Each path is a new rotation, seen through one point. The rows after it are directions, each followed by how far the rotation turns it, in degrees each step (0 if it stays put).
Each turn is a multiple of 5 degrees from 10 to 175, or 0.
Each row of a path follows its step; steps can be skipped.
Rotation 1:
step 0: [-14  -2  12  24  12  22 -31   2  14  -7 -16  -6 -11  12   2   1  -1   3
 -39 -27  11  20 -20  32 -22  33  -6  26  -8  12  30  33  -8]
step 1: [ -5 -32   2   6   3  30  -9 -24  32 -15 -15  13   7 -18  28  -3   5 -16
   5 -22 -40  12  18  10 -44  18 -15 -17   3 -19  18  12   0]
step 2: [-20 -20  29  -6  -6  28  10 -18   6 -18  -4  18 -11  -9   6 -37  -3  -3
 -15  10  21  13 -15  56  -9  17  20  15  24 -16  27   0   9]
step 3: [ -9 -18  -4  12 -10  31 -17  -2   3 -20   3  31   6 -22 -16 -11  13  -1
 -28  -5 -11  31 -13  15  -6  17 -34 -12 -34  21  42  13 -11]
step 5: [-18 -18   9  13 -11  25   1 -16 -12  20  15  12   8   2   9 -24  20  39
 -30 -13   8  34 -33  37  10  -8  16  -2   3  27  24 -10   6]
step 6: [ 24 -37   3  21 -12  15  -7 -28   8  18  -9  13  -1 -33  -7  12  13 -17
 -19  -4 -24  11   1   6  -7  -5  -2 -28 -33  41  19  -8  24]
step 7: [ 39 -34  17  -4  -9  12   1 -22   9  14  26 -11  -7  -7  10 -42  -9  19
 -15  15 -11  -4 -19   7 -14 -31  19  17  15   5  21   0  35]
step 9: [ 36 -26  -8  23   9 -11   7 -28  24   9  -1 -13 -16   7 -33  -5 -17 -23
 -28   2 -14  17 -10   3 -43 -22   6  -5 -22   5  -6  -9  30]
step 10: [ 29 -19  17 -12   1  17   3  -5   5   1  22 -11  -7  47  27 -12 -20  35
 -25  -2 -27  28 -38   2 -21  10   6   7  11   6  -9  -6  14]
[ -4   7   1  -8   2   1  -2  -1  -8  16   6  -3   2  10   4 -10  -3   1
  -9   3   3   1  -5   7   5   2  -6  15  -4  -5   3  10   6]	145
[ 15   3  -4  -3   6  -1   7  -2   6   7  -7 -16   0   9  -1   3  -4   4
   3   5   4  -3 -11  -6  -5   9  -2  -2  -4  -2   1  -9  -6]	25
[  3   0   3  -7  10   4   2  -5   2   2  10  -1  -1   1   7 -18   8   6
  10  -9   3   3  10   2   3   2   3  -7   5  -4  -8  -6  -6]	120
[ -4  -1   0 -11   9   2   8   3  -3 -13  -1  -3 -11   6  -5   3  -3  -7
  -9 -11  -6   5   2  -2 -10   9  -5   3  10  -5  -3   4   4]	35
Rotation 2:
step 0: [-15 -15  13   6   7 -18  26 -24 -17  20  -2 -23 -12  24  11 -27 -43 -15
   0   5 -30  -9  10  12  24 -20   4 -16 -25   8  -1  11  15]
step 1: [ -4 -13  -1 -32  11  22   5  23 -36  11  14  -4   4   8  19 -37  -7 -19
   1  -8  -4  -3 -49 -15  22   1  -3  -1   7 -24 -18  12  16]
step 2: [ -3  14 -15   2  18   6 -12  -9   4  15  13 -29 -37  50 -20 -16  -6 -34
  11 -14  -2  22  -8   5 -11 -13  -7  18  -4 -10 -35   2  -4]
step 3: [-39 -28  12   0  -7  -4 -11  22  -3   8   7   0 -31  18 -20  -9 -15  17
  -2 -18 -24  11 -11  27  37  21  -1  -7 -21   8 -18  23  12]
step 4: [ -6   5 -26 -29  11 -17 -25  18 -38  -5  -3 -11  -9  30  -5 -22 -17 -29
 -21 -11   6 -24  -9  16 -14  10   8 -29  -7  -4   8  10  25]
step 6: [-44 -23 -16  -7  -2 -20  -3  -5 -15  33  27  -8  -8  17 -14  12  -5 -14
 -28 -31   9   9  -8 -13  19   0   6  15  30  10  -5  23  14]
step 8: [-27  -4 -19  49  -9  -8  -8  -2 -14  26  -9 -12  -4  11   9 -25 -22  -3
  -5 -11  -7 -20 -13 -11  12 -24   2  -6 -28  -4  -8  -8  45]
step 9: [ -6  -8 -22 -31  -3 -30 -11  -5   1  33   3  -6   9  -4  38 -21 -21  -8
 -10 -26   0  24 -50   2   9   4 -19   4   0 -12 -11   6   4]
step 10: [ -6  -3  -2  -2  -9  -8  10  -4  -6  26 -15   5 -28  56   8 -27 -22  -8
  33 -18   3   9  11  -5 -15   3   8  33  14 -19  -1  15  15]
[  0   3  -2   5   2   2   0   6  -6   3 -10  -6   8  -3   4  -8  -6  -1
 -12  11  -3 -15  -1   5   6  -2  -1 -11   1 -11   1 -10  -5]	95
[ 11  -1  11  -2   6  11  15   0  -6  -3  -1 -10   6   5  -1  -6  -3  -3
   7   3  -7  11  -2   1   1   4   4  -7   2  10  -7  -3  -2]	25
[  4  -7   5  -7  -5 -10 -10  -2   9  -8   0  -9   1   9   3  -2  -3   3
  -5   3  -8   4   6  -4  16   3  -4   3  11   1   8  -2   3]	115
[ -1   0   1  10 -11   5   5 -10   5   1  -2   6 -13  12   5   3  -6   1
   9  13   2  -1  10   4   6  -6   2  -2  -7  -3  -2  -3  -4]	140
[ -2  -1   1  -6 -11  -2  -9   8  -6  -6 -14  -1  -4   7  -9   6   5  -3
  -1  -5   2   5   0   6  -3   9  13  -5  -2  -1   0  -3 -13]	45
[ 10   6   1  -2 -12  -5   8   0   0  -4 -10  -8  -1  -6   1   7   4  -9
  -3   5   1  -2  -7  -2   3  -2  -2   0  -7  -3  -3  16  12]	90
[ 15  -3   1  10   4   7 -13   0   0   1   2   1  -6  -3  -1   2 -14   5
 -10  -3  -1   4  -7 -12   0  -2   6   3  -7  -2  -4   6  -7]	60
Rotation 3:
step 0: [ 23   8 -33  -4   5 -28   4  28   2 -17  32 -15 -22   8  -4  33  27   4
  -9  -5 -14 -16 -22  23 -14  14  25  -3  -5  25   7   9  13]
step 1: [ 13  24 -25  -8 -20  21  17 -10   2  20  -1 -40  12  15  12 -18 -12  -1
 -29 -33 -20  -7  18 -20   7  14  -5  18 -14  28  12 -14  -9]
step 3: [-27  27   2  -6 -32  17 -32  -3  -4  -6  10   4  25  24  13 -15  21  10
   8   5 -12   6  30 -12   4  16  33  -2  -7  22  37 -12  10]
step 4: [-10   1 -12 -24  28 -12  19 -19   0  24 -26   8  -4   2  -9  13  -6  31
  -8 -13  23 -29  -9   3   7  -3  56 -22   6  -2  21   0   4]
step 5: [-11  21  -2 -32  -1   6  -9  45  -7  14  16   1 -41  25  20  20  18  -5
   0  -5   1 -10  16   6  -7  23 -11 -13  11  27  28  13  -7]
step 7: [ 15  25  19 -16   1  17 -13  10  -6 -18  11 -15  -2   2  20  33  11  -1
 -17 -30 -16 -32 -12   2  15  13   1  48   7 -17  30  -4  -4]
step 8: [ -8  -1  -1 -20 -44  -2  -4   6 -28  -3 -14  20  19  -7  -4 -10 -18   0
   9 -19   4   0  40  -3  11  -4  41  19   5  20  -6 -35 -20]
step 9: [ -5  23   8  -6 -15 -33 -19   7   3 -27  10   1   3  -4  -1  20  17  40
 -13  -3  23 -32 -24  -2   3   9  37  -9  12   1  18   6  31]
step 10: [  0  -8 -35 -31   0 -17   1  -3 -22  26   1 -15   6  22  13  -9  -2 -12
  -1 -28  -4 -28  26   1 -25  20   2 -24  12  37  18 -21   9]
[ -5   1  -8   6   0  -8   7   3  -1  -1 -10  -4   1  -9   3  -4   0  13
   2   3  -2  -8  -8   7  14  -2   1   2   7  -8  -2  13  -6]	155
[ -4  -1  10  -7  -5   4  10   7  -4  10  -6  -3  -4  -5   4   1  -4 -13
  -3  -8   0  -7  -2  -4  -3 -17  -1  -4   7  -3   3   1  -9]	120
[  7   4   4   3 -12  12   0  -2  -7 -10 -10   0   8  14  -7   0  -3  -6
  -4  -6   5   1   0  13   4  -2   3   3   1  -6  -4   7   4]	65
[  6   2   7  11  -8   9   1   1  10  -1  -1  -4   2 -17  -1   0  -1  -3
  -4   6  -6  -7  10   1  -1   6   6  13  -3  -4   1  -8  -6]	65
[ -5  -1  10  -8   0  -6   4   6   8  -8  -7   4   6  -2  -6  -4  -4   2
   1   7   0  -7   7   6  -4   6   9 -20   0  -1   6  -1   5]	70
[  6  -9  -9  -4   9  13  -2   1   8  -2  -5   0   5   0   9  -1 -13  -2
   2  -3  10 -10  -7  -3   7   6  -5   0   3  -1   7  -8   5]	125
[ 12  -6  13   8  -1 -12   8  -2  10   6  -9   8  -1   5   6   6  -1   7
  -7  -4   6   9  -9  -3   0   1   6   4   0   2   2  -1   1]	155
Rotation 4:
step 0: [ -3  -5 -21  38   1  -7 -19 -14   7  26 -12  -8   9 -16  23  26   4  11
   5  28  23 -14   5  20 -10  28  28  -4  11  16  15  -5 -35]
step 2: [ 13  36 -23  16   6 -33   4 -15   2 -10 -22  19 -22   3   6   1 -11   8
   5 -31  -6 -10  38 -25   0  22  12  -1  -1  13 -24  17 -27]
step 3: [-12  -1 -24   4  -8 -16   6 -10 -27   1 -18 -19  15   7  20   6  20  33
  11 -21  27  34  16  -2  37  17  -2   7 -23  -7 -17   0  27]
step 4: [-10  -2 -28  13 -32 -12 -10   6   1   8 -19   5  -2  -5  28  -6 -41  58
  -5   2   2   5  -9  12 -13 -15 -10   4  12  -1   8  25 -12]
step 5: [ 19 -12   1   4 -24  -4  12   7  -9   9  -4 -41  13 -36  24  35 -10  17
  -4  -7 -24 -26  17  -5  14  20 -14  20  10 -10  12 -25  -5]
step 7: [ 19  12 -17 -12  18 -46 -22 -13 -28  26 -11  -4  22 -13  21  -5  14  -2
 -25 -22   3   6  25  -3 -17 -14   4  13   7  23  -3 -22  14]
step 8: [ -8  20 -17   1 -29 -14  40 -23 -10  -5  -1  33 -12   6  36 -19   9  13
  -6 -23   2 -18 -11 -19  16 -19 -17   8  16  13 -12  -3  20]
step 9: [  5 -25 -46  15 -21  12 -12 -29 -26   0  40  -6  11  -9  21  13   2  16
  11 -21   0   6  -2  -8 -21  18 -13  14   0  10 -22   1 -11]
step 10: [-35   8 -11 -12 -26  -1  25  14 -22  11  24 -17 -23 -12  11  17   3  29
 -19   0 -10  10 -17  30  -8  16  10  -1   7  21  34 -11   8]
[ -1  -7  11  -4  -6   9   2   7   1  -2  -3 -13   3   5   3   8  -5   6
  -5   6   4  -1  10  10  -3  -3 -12  -1  -1   1  11   3 -10]	60
[ -5  -2  -1  -6  10  -3  -3  12  -5  -3  -2  10   5   7  10  -2  10   2
  -7   0   8   2  11  -7  10 -12   2   0   1  -1  -5   9   0]	80
[ 4 -2  6  3  7 -2 -3  2  5 11  7 -2  7 -3 11 -8 -2 -4 -2  2 -4  8 12 -3
 -2 20  2  9  5  6  1  2 -1]	155
[ 18  -2   9   0  -6 -10   4   3   1  -4   2   4  -9  -8   4  -3  -9   2
  -5  10  -1   2  -4 -13   6  -8  -8  -2   8   4   3  -2   0]	110
